A state moves one step at a time under one of 8 hidden systems, and each row is a state written as 18 numbers. Each run below is a few steps of one system.
trace 1, vek, 11 rows:
[[ 24   8 -16  -9 -22  12  -8  17  14 -21 -15   5  30 -13 -13 -13  -8 -11]
 [ 12  11  -9  -6  -1  -1   6 -17 -20 -23 -34  12  33   5  -9  18   2  14]
 [  5 -29  -7  23  -9   3  25  -7 -10   1   3  22   6  -3  -4  35   1  25]
 [ 22 -30  -4  25   1   9  12   3 -21 -22  27   4  -9   5  12   5 -16 -17]
 [ -3 -13  17  10  -6 -27 -28  11 -25 -18  15 -17  12   7  14   9 -13 -22]
 [ -8 -10  20  -1 -10  -8 -24  11   6 -17 -13 -50  -1 -11  19  18  12  18]
 [  4  -1  -7 -10  -4   1  14 -17  -7   1 -21 -49 -39 -22  -3  16  20   5]
 [  1   6   8   7 -12  14  17   0 -27  36  -1   0 -35 -18 -23   3  29 -29]
 [ 11  13  39 -15 -12  28 -11  16 -28  29  14  18 -11  23  -1 -28  14 -12]
 [ 10  -1  40 -54  12 -13  -8   8  14  11   2  13  13  35  17 -16   8  15]
 [-13  -2  12 -22  53 -15  20  -8  55  -3 -10   7  -5   7  25   8  19  14]]
trace 2, roped, 11 rows:
[[-20 -32   5  -6 -16 -29   5  48  20  11 -35 -13  40   4  14  -5 -27 -33]
 [ 11  31  -7  13  19  -4  24 -17 -13 -48 -25 -33  16 -36  11   3 -28  32]
 [ -9   4 -33  -7 -34  15  -1 -25 -15  10  23   6  -7 -24 -28  37  47  20]
 [ -6 -24   3  16 -29  39  19  42 -22   6   3  10 -19  43  -5  -4   5 -34]
 [ 31   3  55 -18   5 -36   2   4 -32 -20   7  -2  -3  28   2  -9 -41  10]
 [ 18  -9  38 -12  14  -9 -26   2  46 -18   2  -8  15 -29  20  20  35  34]
 [-17 -26 -34  14  34  22   1 -29  17   4 -33 -24 -33   6  25  22  36  -8]
 [-29  -2  -6  30  -2 -26  13 -14 -40  55  -7  -2 -37 -14 -21   4 -17 -37]
 [  5  37  27   3 -20  14 -17  33 -20  15  38 -13   1 -26   2 -53 -25 -16]
 [  8  29   1 -82  -6  10 -14   4  15  -8  -3 -17  34  19  21 -36   8  28]
 [ -9   2  -8 -25  18   7  58  -3  47   6 -56  25  13   8 -11  24  27  34]]
trace 3, vek (11 x 18):
[[-35 -27  -7  -8  19 -26  -2  19  12  -9  18 -26  13  14  44   5  -5 -26]
 [-36  20   7  20  15 -17   5  12  15 -12  -9 -51 -20 -17  12  -1 -17   7]
 [-12  34 -17   0 -23  -2  -9  -9   6   8   5 -32 -39 -29 -37  -5   2   8]
 [  9  20 -15 -18 -38  32  -8  11  -6  21 -21   5  -9   1 -40 -15  21 -22]
 [ 28  13  26 -25 -10  18   9   4 -21  17 -36  35  19  25 -16 -14   3   6]
 [ 26 -13  28 -19  22  -6  20 -11   9   4   7  49  24  13   9  10   7  30]
 [ -5 -31 -10  12  46  -4  13 -14  23 -15  31  28   0  20  36  13   4  -2]
 [-37 -17 -19  40  30 -24 -13  -1  11  -4  22  -8 -11  12  25  -4 -35 -24]
 [-25  12 -14  24 -14 -14 -40  14  16  -5   9 -44   0 -27   7 -25 -41  -4]
 [ -1  36 -30 -24 -36   5 -22  -1   2 -12 -28 -50  12 -38 -20 -14  -3   7]
 [  8  26 -22 -23 -39  24  34  -4 -24  10 -48  -1  14 -19 -39  18  31  12]]
trace 4, terik, 11 rows:
[[  5   0   2 -19  -6 -12 -32 -24   8  15  -1   9  -5  16 -13   0  -4  30]
 [  5 -20 -28   4  -4  14  11   4  28  16 -21  14   7 -10  -3  -4   4 -11]
 [  5  15 -17   1  19   0   5 -25 -28  -8  -5  14  13   5   4 -11 -15 -13]
 [-17   0  -2   9 -20 -11  -5   5  -9  10  22  17  25  -7  -9  13  -6  10]
 [  6 -11 -10  -2  -9  22  11  18   9 -24  14 -10  10   6  19  -8 -10   9]
 [  4  -3  -1  -8   1 -27   6  -9  -7 -28  -6 -12  -4  12  -8  21 -10   2]
 [ -3  -4   6  36  -8   7  -5   4   3  -9  -8  -1 -11 -12 -13  21   6   3]
 [ 13 -12  -3   7  -7  18 -20 -11 -20   1   6 -12 -22   9   5  -6  -1  -3]
 [ 10 -18  10 -11 -18 -14  -8   7 -17  19 -12  -6   7  -4  -1   5   2 -19]
 [  9   5  15  -6   8  11   9   5  -9  -2 -17 -12  17 -20  20  -1  11   2]
 [ -7   8   4 -16   9  -2  16 -15 -12   8  12  -6 -10  -8   6  12  22  14]]
trace 5, terik:
[[ 10  19   9   6  -8  27 -40 -16 -39  25 -49  -4  -7  25  -2 -34 -25  10]
 [ 34  -9  -5 -41 -33  -7  -4 -16  -3  46  -6  13  27 -41 -16  -7   3  17]
 [ 12  12 -21 -24  17  34  42   4  -1 -17   0  23  42 -20  19   1  38 -19]
 [-30  15  11   1  26 -13  42 -11 -34  -8  32  36   7  35   6  25   2  19]
 [-16 -24  23  38   2 -13  18  32  34  -4  53  17 -20   7   1   4 -30  17]
 [ 10 -14   1   6  17 -20 -39   9  37 -46  14 -37 -24  22  18 -22 -32 -18]
 [-21  -4 -13   6  -6 -30 -57 -15  20  -3 -63 -39  -2   2 -11  17  -2  -2]
 [  3   9 -41  18 -22  42 -10 -26 -16  32 -61 -22 -11 -34 -16  -8   3  13]
 [ 25  20 -31 -28 -37  26  17 -24 -67  35   9  16   3 -19 -29 -17  10 -21]
 [ 14  11  30 -29 -28  16  35  39 -37   2  30  48  57   3  -5   2  23 -17]
 [ 17 -10  53 -22  29  -1  41  22   7 -46  33  24  30  28  41  19   8  44]]
trace 6, roped (11 x 18):
[[-22  26  36 -31  27 -29  20  -1  23  21   9  21   2   6  -1   3  16  24]
 [-18  12  -1  13  38  16  10   3  62  -5  10  13 -36   7   2 -11  13   4]
 [-14  17 -26   1  27 -27 -24 -34  19  14  -1  15 -34  24 -26 -17 -17 -30]
 [-13  21  -7  21 -10 -11 -43   8  29  23 -16  18  18 -14 -25 -35 -31 -21]
 [ 15  19 -44 -10  -6  21 -23 -15  12  -5 -16  -1  36 -10   7 -47 -41  15]
 [  5  -1 -54 -23 -23   6  25 -13   0   5 -18  29  59 -15 -15   7  -6  13]
 [ -2  -2 -28  31 -16  32  49  15 -20 -28  10  46  38   8 -11  20  -6   2]
 [  6 -19   1  17 -18 -13   6   2 -34 -42  55  35  11  43  -7  27 -20  10]
 [  6 -44  30  15 -19 -33 -34  31  20 -50  26  -8  15  25   9  39  -4   5]
 [  8 -39   4  21   5 -22 -35  -7   9 -53 -37 -64 -12   0  24  41  -1  11]
 [  1 -27 -12  29 -23 -12 -19 -27 -34  15 -44 -61 -31 -49  -9  45  17   0]]
trace 7, Pogat:
[[ 22 -10  -5  25  -2  29 -13   0   9 -36   9 -15 -10  -7  14  -5 -11  20]
 [ 11 -22 -14 -20 -20 -24 -16 -15 -12  -9  -7 -15  -5  13 -10  25   7  -8]
 [  1 -18   0  32  -8   9  10  10 -10  12 -26  -7   6 -28   3  14   2 -15]
 [ 17  -1   0  -1  -1  10   1 -20 -44   1  15 -15 -15  -2  13  -6  -8   4]
 [ -7  -6  16 -18 -20  -6  14  20 -15  15  20  -3   9  -8   3  13  20  -7]
 [ -3   6  24   1  14  26  21  18  -1  -5 -11 -12 -16  11  17  -6  13  -1]
 [ -5   6  27 -13  10 -18   4  -9   3   9   8  -2 -33  15  -7   6   5  16]
 [ -9  -3  11  13   5   6 -12  11  35  17  11   5 -21  -9  -4  -7  12  -9]
 [ -4  10  -3  -9  13   2 -30 -10   8  12  -9  -4 -17  18   2 -29  -5 -17]
 [ -8  17   0 -19  -1 -17 -16  -5  11  29 -16   8  21 -15  -8 -16  -5  -1]
 [  3  24 -23 -10  12  23   8 -12  12   6  -8  15  20 -16   3 -24   1   6]]
trace 8, Tez:
[[ 28  11  82 -24  21  -3  11   2   9  21  -3  18 -46  10 -16  11  42  18]
 [  0 -13  43  -5  54   8 -14 -14  46  35  13  32 -41  15  20   0  50   6]
 [-26 -12   4  -4  69 -18  -9 -22  44  54  -3  15 -38  21  32 -34  -6 -23]
 [-33  26 -12  -3  40 -21 -13  -8  44  60  -2  -1  -2 -30  19 -66 -39 -21]
 [-31  64 -52 -27   4  19  -8  -5  35  32   4  -3  29 -33   1 -69 -19  -3]
 [-23  52 -70 -39 -30  28  33   3  23  17 -18  28  44  -3 -40 -36 -10   4]
 [ 19  28 -42   0 -30  30  58  14  20 -25 -11  68  41  11 -58  -8 -25  13]
 [ 44  -2 -20  21  -9  -2  18  -3  17 -70  29  84  35  33 -41  16 -34  15]
 [ 24 -50 -19  41   6 -34 -37  -3  26 -81  20  44  43  41  -1  40 -37   3]
 [  7 -61 -32  58  11 -42 -53 -19  -4 -72 -19 -36  30   4  37  37 -52   0]
 [ -1 -37 -40  48 -26 -35 -49 -29 -65 -32 -19 -87  13 -53  27  34 -39  -6]]
trace 9, rut (11 x 18):
[[ 42 -30   0  -2 -11   5 -13  -4   7  10  -4  -8  17 -51  14  -3   4  -3]
 [  3  -2 -11   0  12  23   3 -15 -47   0  -7  -3  24 -12  31   4  25 -23]
 [-34   1  11  -1  -5  -5  42  14 -35  25  17   5  12   0  14  16   5   8]
 [ -5  10  19 -10   4   5  36  30  10 -20  39 -13 -20   8   9 -12  -6   1]
 [ -4  20  17 -20  17 -23 -17  -4  15 -27  12  -5 -26  29 -14   3  14 -11]
 [-19  -3  14  14   4  -5 -30   0  41   9 -25  -1 -23  12 -16  14  14  11]
 [ 12 -14 -16  15   5  13 -20 -21  19  28 -25  -8 -31  -9  -2 -24 -19   8]
 [ 14   3 -18  -6  -6   2 -18 -17 -12  39  -2  14  19 -33  -3 -26  -8 -19]
 [ -5  21  -6 -14  -4  30   3   9 -20  10  -6  19  51  -8  18 -20   6   2]
 [ -8  12 -11 -31   5   6  47   0 -11 -10   0  13  28  17  11   4   2  25]
 [ -5   2 -10   1  10  -9  49  10  21 -31  22  21  -4  10 -14  21   1  -1]]
trace 10, Pogat (11 x 18):
[[-69 -23 -34   0  18  -9  -8  27  62  15  25   7  19  26  34  -5   4 -23]
 [-25  27 -25   2  25 -33   1   3  26 -19 -36 -38  -9  15   2 -41 -68 -20]
 [ -1  57 -22  -2 -19 -33 -27 -18  13 -25  -4 -16  25 -53 -43  -3 -23  20]
 [  4  23 -61   3 -45  60 -17  -6  -1 -21 -18  11  31 -11 -29   2  24  15]
 [ 29 -15 -23  -6 -38  24  31  -7 -47   0 -34  45  23  49 -30   9 -20   9]
 [ 49 -34  38  27   0  -6  37  13 -22 -24  16  55  38   0   9  21 -27  16]
 [ 18 -54  18  12  31  -6   0  -2   1 -59  41  -4  10  19  57  40  15  13]
 [-39 -63  -8  16  11 -46   2   4  15 -14  -5 -56 -26  12  33  52   5 -10]
 [-18 -15 -11  46  -6 -24  -3   2  -8   6 -12 -82 -59 -46   3   5 -27 -28]
 [  5  36  -3  -6 -48   4 -39  -6 -59  14  13 -65 -33 -50 -24 -14  10 -27]
 [  5  35  23 -41 -61  52  -4  26 -50  44 -26 -17  14 -22 -18 -13  54  -5]]
trace 11, Lav (11 x 18):
[[  8  11   6  -5  28  -6  17   7  23  17 -34  23  39 -19  13 -32 -25  -9]
 [-20  31 -33  -4  26  -1   6 -33   1   6  24  28  25 -15   5  -9  -6  23]
 [-48  -6 -37  12 -15  14  17  17  27  11  17  26  10  20 -11   8   6  -1]
 [ -7   7 -15  12  -7   6  19  26   1 -27  -4   9   6  38  -9 -21 -48 -12]
 [ 16  16  -3  10 -17 -18 -25  -4   2 -44  10  10  23   4 -24   4 -35  19]
 [  9 -15 -30  20 -20  26 -33  -6   9 -37 -18  -8  15  -2  -2  25  15  16]
 [ 11 -33 -37  17 -21   7  10 -16 -35  -9 -31 -20 -11   6  -6  24 -11  -9]
 [ 21 -18   6  27 -34  -7   7   7 -48   6   8 -12   2 -35  -9  11 -19 -19]
 [ 14  -1  25 -11 -24  14 -13  15 -48 -17  30 -27  15 -15  25   6  18  -2]
 [ -2 -10  34 -28  -7  -8  16  11 -16 -15  -5 -38  -4   3  17  36  36  24]
 [ 12  -5  38   9  22   0  37   1   8  -4 -15 -27 -51 -21   3  22  23  10]]
trace 12, Lav, 11 rows:
[[ 34 -20  12 -10  11  -5   4   7  28  13   2 -10   3 -50  19 -18   1 -16]
 [-18  30  -7 -21  33  -6  -2 -27 -22   9   2   1  11 -10  18  -3  29 -23]
 [-47   7  12  -1  -6  -3  17  14   8  50  -4  10  -4   7  -4   5  10  18]
 [  3  12   3 -15   8  19  30  21  28   5  16   4 -15   9   7 -43 -20   4]
 [  3  31   2 -20  16 -25  -4 -10  18 -20  19  30   6  18 -23  -6  -2  -8]
 [-16   3   1  22   9  15 -24   2  33  -2 -22  33  13  23  -7   5   8  15]
 [  4 -23 -37   9   8   4  -3 -20  14   1 -16   7  -6  22   5 -14 -36  10]
 [  4 -10 -34  13 -14 -21  -6  -6   2  -1   4  11  26 -20 -15  -2 -29 -24]
 [-16  15 -22  11 -20  20 -17   7 -27 -13  -3  -2  42  -6   6  -5  -5  -8]
 [ -9  -1 -19 -12 -37   6  15   6 -25 -12  -4 -19  18   8  -2  18  -9  32]
 [ 19  -9   0  13 -24  15  37  18  -7 -32   1 -10  -5 -15 -13  22   1   9]]
trace 13, Tez (11 x 18):
[[ 21 -35  23  26  -1 -20  28   4 -11  48 -30  65  17  -7 -25  18  -9 -24]
 [ 23  -1  26  27  38  24  -1  -5 -18 -17  53  34  13   5  45 -30 -27  15]
 [-32 -15 -12 -44  12 -56 -19  -1  18  -9  38 -10  34  19  30   9  -4  -5]
 [-46  -2 -22  31  14  -1  17  27  39 -17 -40 -44  13 -25  21  12  -2  -9]
 [ -5  42 -31  15  -4  -2   9 -34 -26 -12  -8 -36 -49 -19 -34  -7 -26  14]
 [  9   4  -8   3 -67  11 -30  14 -17  31  21  13  -9 -15 -51  -2  11 -17]
 [ 36  -2  20 -23 -25  55 -10  29 -18 -17 -24  15  20  45   7 -24  11  -3]
 [ 33 -13  36 -40  15 -30  25 -15  -1  -8 -31  22  31  17   7  25   4  41]
 [  0 -32   2  40  41  -3  28 -21  21  -6  19  26  -2 -35  24  46  28  13]
 [-31 -15 -22  34  33 -19  -4 -21 -20  -3  51  -3 -46  25  18   0 -17 -40]
 [-38   0  19   8 -23 -38 -43  43   6  20  14 -40  -4   8   7 -32 -44 -33]]
trace 14, rut, 11 rows:
[[ 15 -21  -5   9 -13 -27 -43 -16   7  12  39  31  -3   6 -20  -2 -20  -2]
 [  3 -26   2   4  -6   5 -46  21  16 -13 -24 -10  41   7  30 -14 -13 -14]
 [  0   2 -15  -8  11 -18   7 -28 -25  -4 -49 -34  25 -23  20  12 -16  19]
 [ -8   4 -31  16 -21  12  41  -3 -15   7  12 -12   4 -58 -11  26  17   4]
 [ -2  10 -11   6 -27  37  23  19 -51 -10  38   8 -16  24 -11  -9   3 -29]
 [  8   4  57 -31 -21 -26   1  31 -23  -7  18  16   6  48 -14   4  -9   2]
 [ 24 -15  52 -13  22 -13  -9  16  48 -43 -13 -16  -8  11  18  20  18  33]
 [  0 -30 -17  21  41 -13 -14 -49  25  -4 -23 -21 -50  -8  11  35  29   1]
 [-32 -23 -22  54  -2   2 -19  -8  -4  64   6   2 -35 -28  -6  -7  -7 -38]
 [ -3  25  13  -4 -24  20 -33  18 -35  45  20 -12  12 -12  16 -72 -41 -17]
 [  7  46  19 -89 -13  -4  -8   7  -8   4 -13 -17  62 -12  17 -29  17  23]]
trace 15, serap:
[[ -2 -28  22  43 -24  19  -5  14 -12 -15   5  10   0  13   0  39   5  36]
 [ 36 -43  -4   2   0  -3  -6 -11  -2 -24   9 -37 -36   9  23  -2 -25   7]
 [  7 -22  12   0  -6 -41 -19   3 -13  -7  -2 -30   8 -35   4  23   6 -37]
 [-18   6  17  15  -4  25 -11   4 -31  17  -9 -37  -8 -32  23   7  29   4]
 [-10  -5  -2 -41 -19  -1  18  -6 -14  43   0 -32 -27  -4   3  -7  10  16]
 [  9  11  31 -31  -4   4  38  28  12  23   5   6 -12 -11 -11  -8  28 -21]
 [  0  33  44 -24  30  10   2  -2   1  -1   9  23 -17  28   0  -6  35   5]
 [-13 -12  25  -9  22 -12 -20  -3  50  19   4  31 -12  35   1   5  15  25]
 [ -5  -9  -3  22  44  -3 -17  -5  58   7 -11  18 -17   8  11 -23 -14 -17]
 [-23  23 -25  16  26 -21 -42 -27  13  19 -11  15  10  -9  -4 -28 -27 -29]
 [-31  23 -41  12 -18  20 -23   3   3  32 -15  14  40 -15  -7 -33 -22  -4]]
trace 16, serap, 11 rows:
[[ -2  10 -19  26  -7 -13 -13   6   2 -35  15  23  54 -35 -13  20  -4 -21]
 [-25   1 -37  32 -10  36  -7 -12 -35 -26  -9 -16   8  20  16  13  -8  20]
 [ 10 -32 -20  -1 -42 -25  24   4 -23  -3  -2 -22  -4   3 -15  14 -47  12]
 [ 38   1  13  12 -24  12  19  23 -25 -41  10 -20   6 -36  -5   9  -1 -17]
 [ 11  -2  13 -16 -15   3 -12 -16 -50 -28   4 -27  -5  11   7  35  31  18]
 [  4 -52  27   2 -20  -5  15  17   2  15  -5 -22 -22   1  12  38  20  22]
 [ 25 -19  33   2  25  -6  16  -1  -5  -1  10 -32 -49 -18  22   0   8 -18]
 [-12   6  34 -17   7 -28 -34  -5 -10  25  23 -18 -20 -14   7   7  32 -20]
 [-30   2  26 -14   2  21 -19  22  24  44 -13 -20 -14  -2  22 -17  32   3]
 [ -9  22   8 -40  27  -8  14  -9  29  44 -28  -9 -24  -1   0 -32   3   0]
 [-11  38   7 -14  18  -4  12  -5  31  36   0  46  -1 -14 -29 -16  22 -13]]

Name the system that made each run.
trace 17 (2 x 18):
[[ 33 -41   2 -14  14  21  31   7  11  31  59   7 -29 -13  38 -37  -5 -18]
 [-21  23  26 -44  31 -41 -11  16  -5 -14  35  -3  27  15  31 -10  15 -47]]
 : serap
trace 18:
[[-39  -6  -8   2 -21  -8 -40 -16  -8  40   4  23  12  25  -9  15   6  30]
 [ 11 -28 -12  -9 -15  18  20  32  33  12 -22 -19   9  -3  20 -30 -32   4]]
 : rut
trace 19, 2 rows:
[[ 12  -5 -28  37  14 -10  25 -21   9  16 -25  45 -14   8 -34 -13 -46 -15]
 [ 21   3  -5  38  -6   5 -39  -4   2  -2  22  47  40 -22  -6 -25 -34 -10]]
 : vek
trace 20 (2 x 18):
[[ 24  -1 -24 -32  -1  22  18  -7 -15   0   5 -35 -18   3  21 -42 -21  -5]
 [  3  19  11 -25 -15 -37  10   0  -9   3   6  17  20 -18 -34  23  17 -13]]
 : Lav
trace 21:
[[-11  18  -3  -4  23  10  27 -15 -20  39  -9  60  26   2  -4  -4  17 -15]
 [-15  -2   9   9  12  21  14  10   3  17  38  51  22  31  22 -19 -19  27]]
 : vek
trace 22:
[[ -2   3 -20 -14  -4  -5 -28 -23   9 -12   7 -13 -33  23 -16   5  14  -1]
 [ -5 -16  -4   7  -9   0  -8  10  19  26 -39  -1 -10   5 -12  -1   0 -24]]
 : vek
trace 23, 2 rows:
[[ 26  -5  31  -4  35  -9  34 -17 -11  15  -3  39 -23  23  -3  -6  -6  -8]
 [ -6 -11  24  14  33 -15 -25  -5  22  13  43  41   2   9  18  -3   6 -10]]
 : vek
trace 24, 2 rows:
[[ 24  19  57 -25  14 -22  21  -5 -41   6 -17  37  15  28  -8   2  -7   7]
 [ 11 -11  45  13  31  13  -4   5  40  -2  27  31   3  -9  25   9  23  43]]
 : roped
trace 25 (2 x 18):
[[ -8   7  16  -9 -24  15   8  23 -27  14  44   2 -34  38  -9 -20  -5  -9]
 [ 11   1  51 -36 -11  -9  -8  45  34  -7  -5  -2   8  23   0 -15   6  -2]]
 : Tez
trace 26 (2 x 18):
[[-53  26  24   4   3  -4 -17  17   6  17 -48  13 -19  68 -28  10  19 -12]
 [ 26   4  31  17   4   5 -15  -1  39  31 -34  26 -24   9 -23 -39 -44  37]]
 : serap
trace 27:
[[  6  19 -43 -24  15  34  -2 -29  25  13 -67 -36 -24 -11  -2 -30  10  -2]
 [  0  15 -21 -12  -8 -20  30 -27 -21  60 -30  46   6 -18 -52   7   5 -26]]
 : serap
trace 28, 2 rows:
[[ -4 -28   5  -7 -16  15  31  17 -14 -24 -36  12  25  47   6  45  21  21]
 [ 18 -37  30  40   7 -16  38  -4 -19 -22   9  10 -32   8  -5  47  -9  22]]
 : roped
trace 29 (2 x 18):
[[-15  21 -51  -7  23 -31 -10 -44  -6   0  37   9   7 -18  -4  -9 -16 -20]
 [-55   9 -27  24 -33  18  -2  37  -6  11  11  13  35   6  -8   0  -2 -20]]
 : serap
trace 30:
[[-28  39   3   1  -8  -1  21  25 -22  -5   4 -14  14  -9  -4 -14 -13 -15]
 [ -4  35   4 -20 -24  12   5   4  -5 -14   2  -7  -2  11 -21  -1   2  38]]
 : serap
trace 31, 2 rows:
[[  1 -42  12  49  -3   8 -46 -27 -18   8  -8   8 -26  24   5  35   3  34]
 [ 30 -66 -18  19 -17   3 -14  -7 -13  33  -3 -26 -20 -29  18  -6 -18 -23]]
 : terik
trace 32:
[[ -7  83  -5   2  18  29   3  -4 -29 -41 -11   4  15  -6 -17 -20  14 -21]
 [-20   9 -13 -15 -41   5 -13 -15  -8  15  -9  33  13  45 -38  25   8  57]]
 : serap
trace 33, 2 rows:
[[-17  16  -6   3  -1  -1   9  -2   6 -33  -8 -29  -9  -5  -4  32  21  25]
 [ -8  -2  -4  24 -15  20  12  -2 -11   2  -3  -6 -51  16 -25  16  10   5]]
 : terik
trace 34:
[[ 11   3  -7 -21   9  -4  18 -31 -23 -15 -31 -28  -7   0   8  20   7  32]
 [ -4 -17 -12  18 -16   3  33   3   4  14  16   7 -18 -32 -19  33  26 -12]]
 : rut
trace 35, 2 rows:
[[-16  11  -4  10  -2   2 -38   6  23  -8  -9 -20  -3 -14  -4  -1  15 -16]
 [-11   5 -16 -14 -12  21 -17 -10 -14  20 -33 -17  -8  20   3 -11   4   6]]
 : terik
trace 36 (2 x 18):
[[  7 -34 -17  12 -16  -6 -23  31  68 -35 -15   3  56 -16  10  14  -8   4]
 [ -6  10 -61  23  26  11   2 -41 -25 -49 -47 -29  12  -2  17   9 -19  -6]]
 : Lav
trace 37:
[[-16 -38 -39 -45 -34  28   9   2  29  35  -5 -12  -5  17   6  17  45  30]
 [ 10 -12   3  17  12   1  78  22 -14  -3 -37  10 -23  14 -17   8 -16 -44]]
 : roped
